Each row has a name. Each question is about the rows just above it.

ton: [155 152 152  78 161 113 129  81 197 115 130 152 155 116 152 155 153 106]
Mav: [160 142 152  78 161 113 129  81 197 115 130 155 129 116  82 137 109 134]
mokuf: [160  81 152  78 100 105  81 100 197 160 115 105 100 160 156 136 140  81]
Times [100] occurs in mokuf: : 3
Count of [104] in mokuf: : 0
Count of [81] in mokuf: : 3
Count of [160] in mokuf: : 3
How many times does ton hold [155]? : 3
How many times does ton hold [129]? : 1

nin: [ 73 207 125 207 207 106 101 102 207 101 101 204]
Lumit: [135 119 120 206 125 119 127 206 119 119 120 130]
Bifi: [ 75 161 125 188 205 131 120 102 131 103 148 140]
kime: [ 72 166 125 190 210 106 118 100 132 101 151 142]
Times [119] occurs in Lumit: : 4
How many times does nin hold [207]? : 4
Times [133] occurs in kime: : 0
How many times does Bifi hold [205]? : 1

doduv: [140 149 120 111 120 115 141 163 127 140 138 102  92  92 160 132  86 138
 115 107 116 135 114 123 111 168 141 143 112 129 118 123 140 156 119 140
 138 123 110 122 162 111  94 116 132 117 137 111 116  95 118 138 146 132]
lezar: [140 149 120 117 120 115 141 163 127 162 148 102  92  92 160 132  86 128
 115 107 116 135 114 123 111 168 141 143 112 129 118 123 140 156 119 140
 138  94 110 122 162 174  94 185 122 169 156 158 147  75  90 112 167 158]
gekog: [129 149 120 117 120 115 141 163 127 162 148 102  92  92 160 132  86 159
 115 107 116 135 114 123 111 162 141 143 112 129  95 123 140 156 119 140
 138  94 110 122 162 136  94 108 123 114 119 111 115  95 118 132 146 132]
Count of [138] in doduv: : 4
How many times does doduv hold [111]? : 4
Count of [115] in gekog: : 3
How many times does doduv hold [118]? : 2
Times [128] occurs in gekog: : 0

kebef: [186 165 152 108 175]
mavoz: [108 122 108 108 122]
zono: [192 136 113 139 130]
mapom: [ 94 166 106 179 109]
Mip: [138 106 138 138 138]
How many times does mavoz hold [108]? : 3
Times [138] occurs in Mip: : 4

vus: [93 99 69 99 69]
nisi: [123 127 140 123 123]
dud: [175  81  81 175  81]
Tup: [135 108  94  89  81]
vir: [138 154 136 122  89]
Takel: [122  88 181  87 151]
viru: [138 154 136  66 154]
Suren: [100 157 177 196  68]
pomi: [158  82 195 100 139]
Loba: [166 176  62 157 168]
kub: [135 153  94  89  81]
Liru: [126 124  96 129 106]
Count of [81] in dud: : 3
Times [70] occurs in vus: : 0
Count of [123] in nisi: : 3

zabup: [119  82 119  82 119]
nizaf: [121 113 113 120 113]
lup: [105  85 124 132  85]
koti: [112 112 111 112 112]
futev: [118 198 198 118 118]
Times [120] occurs in nizaf: : 1
How many times does lup hold [86]? : 0
Count of [113] in nizaf: : 3
How many times does koti hold [112]? : 4
Count of [118] in futev: : 3
Times [119] occurs in zabup: : 3
How many times does koti hold [111]? : 1

tabod: [ 48 105 127 127 165 180 128 182]
Beto: [111 105 118 118 111 106  89 182]
lono: [180 105 118 192 165 180  89 180]
zar: [ 89 105  89 112 165 105  89 105]
Count of [111] in Beto: : 2
Times [89] occurs in zar: : 3
How many times does tabod hold [127]? : 2
Count of [105] in zar: : 3
Count of [180] in lono: : 3

Fudif: [146 146 142 140 146  99]
rimi: [132 127 126 153 126 145]
soti: [163 141 163 126 152 126]
nupu: [ 73 143 151 141 141 159]
lere: [152 142 152 152 152 127]
Count of [153] in soti: : 0
Times [142] occurs in Fudif: : 1
Times [143] occurs in nupu: : 1
Count of [141] in nupu: : 2
How many times does rimi hold [126]? : 2
How many times does rimi hold [152]? : 0
How many times does lere hold [152]? : 4

Fupe: [ 88 158 155 159  66 136 155 159  83]
Duda: [ 88 183  77 135 135 135  77  77  77]
Kibe: [ 68 197  68  82 126  86  68  86  86]
How many times does Fupe hold [66]? : 1
Times [126] occurs in Kibe: : 1
Times [86] occurs in Kibe: : 3
How many times does Fupe hold [159]? : 2
Count of [89] in Fupe: : 0
Count of [77] in Duda: : 4
Times [135] occurs in Duda: : 3

bazum: [141 168 141 168]
noruz: [142 137 115 173]
fivo: [173 134 117 174]
sul: [ 70  59 160 212]
terid: [ 70  59 167 212]
Times [70] occurs in terid: : 1
Count of [141] in bazum: : 2
How many times does bazum hold [168]? : 2

bavab: [161 158 168 154 158 182 161 176]
zaf: [154 190 160 188 161 160 151 150]
lol: [161 189 189 161 189 152 161 189]
Count of [161] in bavab: : 2
How many times does lol hold [188]? : 0
How many times does lol hold [189]? : 4

bati: [200  94  94  95  93]
dipep: [ 70  82 183 189  85]
Rovaf: [ 56  97 108  97  69]
bosu: [173 173 173  92  72]
sesom: [70 82 95 84 82]
Mimuz: [199  89  90  91 191]
Vumu: [ 87 185 182 187  85]
lezit: [ 84 192 192  71 192]
zer: [69 82 95 84 82]
Sefom: [ 84 185 182 185  80]
livuz: [93 93 93 96 94]
Bebo: [190 134 128 137 184]
Times [93] occurs in livuz: : 3
Times [92] occurs in bosu: : 1
How many times does lezit hold [192]? : 3
Times [70] occurs in lezit: : 0
How many times does zer hold [84]? : 1
Count of [73] in bosu: : 0

kelez: [114 122 114  79 119 141 125 118 109 141 154 136 158 134 108 137 114 107
 144 147 120 113 108 114 118 127]
sirop: [148  75 163 110 152 164 130 107 107 125  78 149 152 134 154  78 123  83
 145 164  78  78 193 167 130  98]
Vav: [147 163 163 164 147 164 130 103 107 134 107 149 152 134 154 134 135 134
 145 129  45 139 193 116 163  98]
lis: [114 151 146 121 109 131 114 117 123 174 100  85 162  99 124  80 129 152
 169 182  75 113 141 130 134  91]
pep: [110 139 184 131 149 122 116 139 115 145 120 104 100 153 135 126 139 152
 139 134 122 105 133 119 106 136]
Times [152] occurs in sirop: : 2
Count of [78] in sirop: : 4
Count of [163] in Vav: : 3
How many times does Vav hold [135]? : 1
Times [114] occurs in kelez: : 4
Count of [134] in Vav: : 4
Times [115] occurs in pep: : 1

neki: [149 163 192 111 149 192 192]
kop: [130 149 103  82 112 197 147]
Rur: [155 155  96 155 135 155 104]
Pup: [110 110 192 110  87 110  87]
riruv: [193 181 158 159 125 125 106]
virez: [113 123 170 193 191 143 101]
Zegol: [174  71 165 155  78 134  74]
Times [192] occurs in neki: : 3
Times [155] occurs in Rur: : 4
Times [110] occurs in Pup: : 4

dut: [145 156 146 126 109  96  83 115 132 119 148]
tezis: [113 141 140  50 140  97  97 140  81 113 139]
rin: [ 95  88 171  95  90  95 139 171  95 119 150]
Gid: [185 123 115  75 113 123 160 118 134  93 148]
dum: [142 100  88  99 125  98 151 102 153 177  91]
fepa: [170 172 139 141  90 131 139 171  95 119 139]
How many times does tezis hold [140]? : 3
Times [113] occurs in tezis: : 2
Times [95] occurs in rin: : 4
Times [150] occurs in rin: : 1

Befu: [138 148 121 132 149 136 127 114 147 133 145 137 180 119 162 111 126 156
 122 155 112 149 107 105 133 125 121 118 154 154  97 116 105 129 146 115
 118 114 128 155 153 137 111 139 126 143 148 125 116 129 104 108 125  73
 123 122 140]
gedi: [149  90 124 126  97 114 118 183 124 148 156 154  81 112 120 117  82 128
 151 175 164 148 123  81 133 167 113 154  96 182 151 136 124 141 143 108
 147 168  90 136 113 138 158  95 148 135 111 147  98 129 164 105 119 127
 115 148 122]
sike: [136 172 110 148 123 145 115 128 126 156 144 108 117  77 119 143 126 127
 168 110 141 109 138 102 139 144 141 169 139 138 138 112 147 166  88 124
 140 145 176 137 121 153 147 153 160 108 126 129 162 118 100 125 117 119
  92 110 106]
guvi: [135 158 116 140 132 139 121 123 134 144 142 122 144 102 138 129 128 138
 144 129 127 126 124 107 137 135 131 144 143 142 121 115 137 146 116 122
 129 130 150 143 135 143 132 145 143 124 134 128 140 124 105 118 122 103
 109 117 122]
fakos: [139 145 122 133 146 135 127 118 144 135 145 137 171 117 156 113 124 153
 125 152 116 147 109 106 132 128 121 120 149 152 103 118 109 131 144 116
 120 118 127 152 148 138 113 135 127 141 145 126 117 127 109 110 126  82
 123 124 137]
Zibo: [103 142 111 131  87 110 111 119 112 105 138 111 126 193 158 106 146 125
 139 133 100 117 119 147 158 139 130 145 115 139 133 113  86 136 119 136
 128 112 101 139 163 110 201 145 146 111 108 162 134 159 139 118 119 118
 100 125 140]
difi: [135 171 109 150 116 146 113 133 121 159 142 103 103  71 110 150 127 120
 175 101 147 101 145 105 139 146 144 177 133 133 148 112 176 172  78 127
 143 151 181 132 114 154 154 153 165 102 121 129 169 117 102 130 116 132
  90 110  99]
let: [145 100 120 127 100 114 116 171 127 142 157 151  99 124 133 109  90 135
 146 178 151 149 117 127 138 161 111 127 104 184 141 130 111 139 145 108
 142 156  89 143 127 134 162 104 147 135 114 149  99 134 156 116 119 113
 112 145 128]
Times [148] occurs in gedi: : 4
Times [116] occurs in let: : 2

Nukel: [115 128 199 175]
dodat: [129 129 129 129]
Bifa: [128 190 102 125]
zik: [177 191 149 148]
Times [129] occurs in dodat: : 4
Times [189] occurs in Bifa: : 0
Times [130] occurs in dodat: : 0
Count of [127] in Nukel: : 0
Count of [128] in Nukel: : 1
Times [149] occurs in zik: : 1

kon: [203 182 148 120 209 128  98  90 193 172]
Zovon: [ 68 138  92  88  92  53  72 127 126  84]
lozor: [ 71  71 179 202  71  52  46 141  71  80]
Count of [204] in kon: : 0
Times [71] occurs in lozor: : 4
Count of [51] in lozor: : 0

Tem: [100 172 142 216 109 115 144  81  56 206 192  46 146 135  64 178 126 115
 178 190 109 173  47 188 166 138  91 136  55  97 113 218 137  97 129  82
 182  64  83 192 173  41]
sot: [ 72 171 103 209  82 118 202 130 211 197 188  72 169  63  81 148 163 181
 185 139  66 219  72  84  44 132 106 212 138 165  98 129  41 125 116 213
 178 148 201 198 136 188]
vopid: [154 189  76 156 163 179  74 111 144  44  36 194 126 203  71 154 147 166
 101  44 136 124  99 113  81 159  93 173  76 170 111 120 115  49 191 116
 213  90 196 141 207 212]
topas: [151 123  36 151  59 174  42 109 130  78  75 181  75  45 204 111  63 205
 110 215 109  83 180 113 154 193 219 142 186  55 161 154  62  99 173 149
 168  84  37  84 102 112]
Gati: [ 81  38  71 129 116  64  95 216  96 101  44 182  93  59 213  38  68 160
  63 204  39 198 124 209 188 134 141  61 108  61  58  42 125  66 143 107
 192 212 127 128 107 194]
digo: [192 185 193  79 140 167 101  69 174 129 125  72  62 179 167 188  48  54
 166 140 103  82  68 150 196 129 140 213  80  52 212 169  37 140 121 201
  82  68  97  82  91 144]
Times [48] occurs in digo: : 1
Times [140] occurs in digo: : 4

kotun: [124 200 190 154 196 140  60 112  80  96 153 148 158 100 100 155 126 142
 111 186 184 190 122 166 195  76]
resuz: [ 83  75 136 166 172 110 114 142 189 130 154 146 189 172  54 189 128 184
  58 116 189 172 146 163  58  60]
Pofif: [ 91 152 167  83  68 100  63 103 178 156  80  58  82 143  94  74  76  61
  85  56 126 145 114 150 108  59]
Sizef: [ 87 122 119 105  81  58  72  78 201 131 115 194 182  66 140 168 112  77
 101  76 115  82 191 109  99 109]
rav: [ 63 161  74  93 151 103  90 146 168 168 180 120  66 150 187 179  62 153
  73 173 149 148 114 166  57  80]
debe: [ 92  73 141 104 127  80 176 164 172 188 115 137 170  56 190  97  74 121
  65 105 101 113 156 175 171  98]
zil: [109 200 144 175 127 190 101 181 162 131  85 151 127 112 190  88  73 199
  55 161 115  55 130 192  66 177]
lokig: [170 169  77 160 130  60 132 104  56 190 201 182 108 118 178  57 169 154
  92 127 195  53 163 129 132 173]
rizuz: [ 91 152 167  83  68 100  63 103 178 156  80  58 188 143  94  74  76  61
  85  56 126 145 125 150 143  59]
Count of [189] in resuz: : 4
How many times does kotun hold [186]? : 1

damo: [ 49 181 138  89  38 174 161]
Sove: [ 96  66 102 144 153 140 140]
Rona: [115 153 181 153 115 153 153]
fuliv: [ 54 108 135 116  95 134 156]
bavip: [133 113  90  73 133  73 189]
Masan: [ 75  70 173 111 102  97 125]
mati: [159  59 162  63 167 132 100]
Times [133] occurs in bavip: : 2
Times [153] occurs in Rona: : 4
Times [181] occurs in damo: : 1

Napar: [203 119 152 203 112 186]
desed: [ 59 116 126 151  59  59]
Makuv: [119 105  98 101  81 158]
fefot: [119 105 152 101  81 158]
Monaf: [ 59 116 112 151  78  67]
Pofek: [162 203 127 127 126 126]
Count of [127] in Pofek: : 2
How many times does desed hold [60]? : 0
Times [119] occurs in Makuv: : 1
Count of [102] in Makuv: : 0

mas: [176  91 140 120 143 194 121 134 105 148 122 133  88 117 125]
koto: [103 169  96 169 151 170 146 198 113 169 138 113 177 176 169]
bib: [176 134 140 122 143 194 121 134 105 148 122 133  56 117 125]
Popo: [110 174 126 126 126 110 131 126 126 126 120 120 189 154 169]
Sar: [103 158  94 145 145 100 107 149 139 110 175 115 197 136 190]
mozur: [182 123 114 134 154 189 107 135 104 140 124 134  55 118 126]
fot: [170 125 130 123 122 170 144 199 111 111 171 191 171 170 177]
Times [126] occurs in Popo: : 6
Times [170] occurs in fot: : 3
How many times does koto hold [168]? : 0
How many times does koto hold [169]? : 4
Count of [169] in Popo: : 1
Count of [122] in bib: : 2

tilis: [101 132 132 105 101 101 101]
beke: [101 132  87 105 106 162 115]
Bavom: [132 132 206 132 158 132 158]
Sabo: [101 132 133 105 106 162 115]
Count of [133] in Bavom: : 0
Count of [132] in tilis: : 2
How many times does tilis hold [101]? : 4
How many times does Bavom hold [132]? : 4

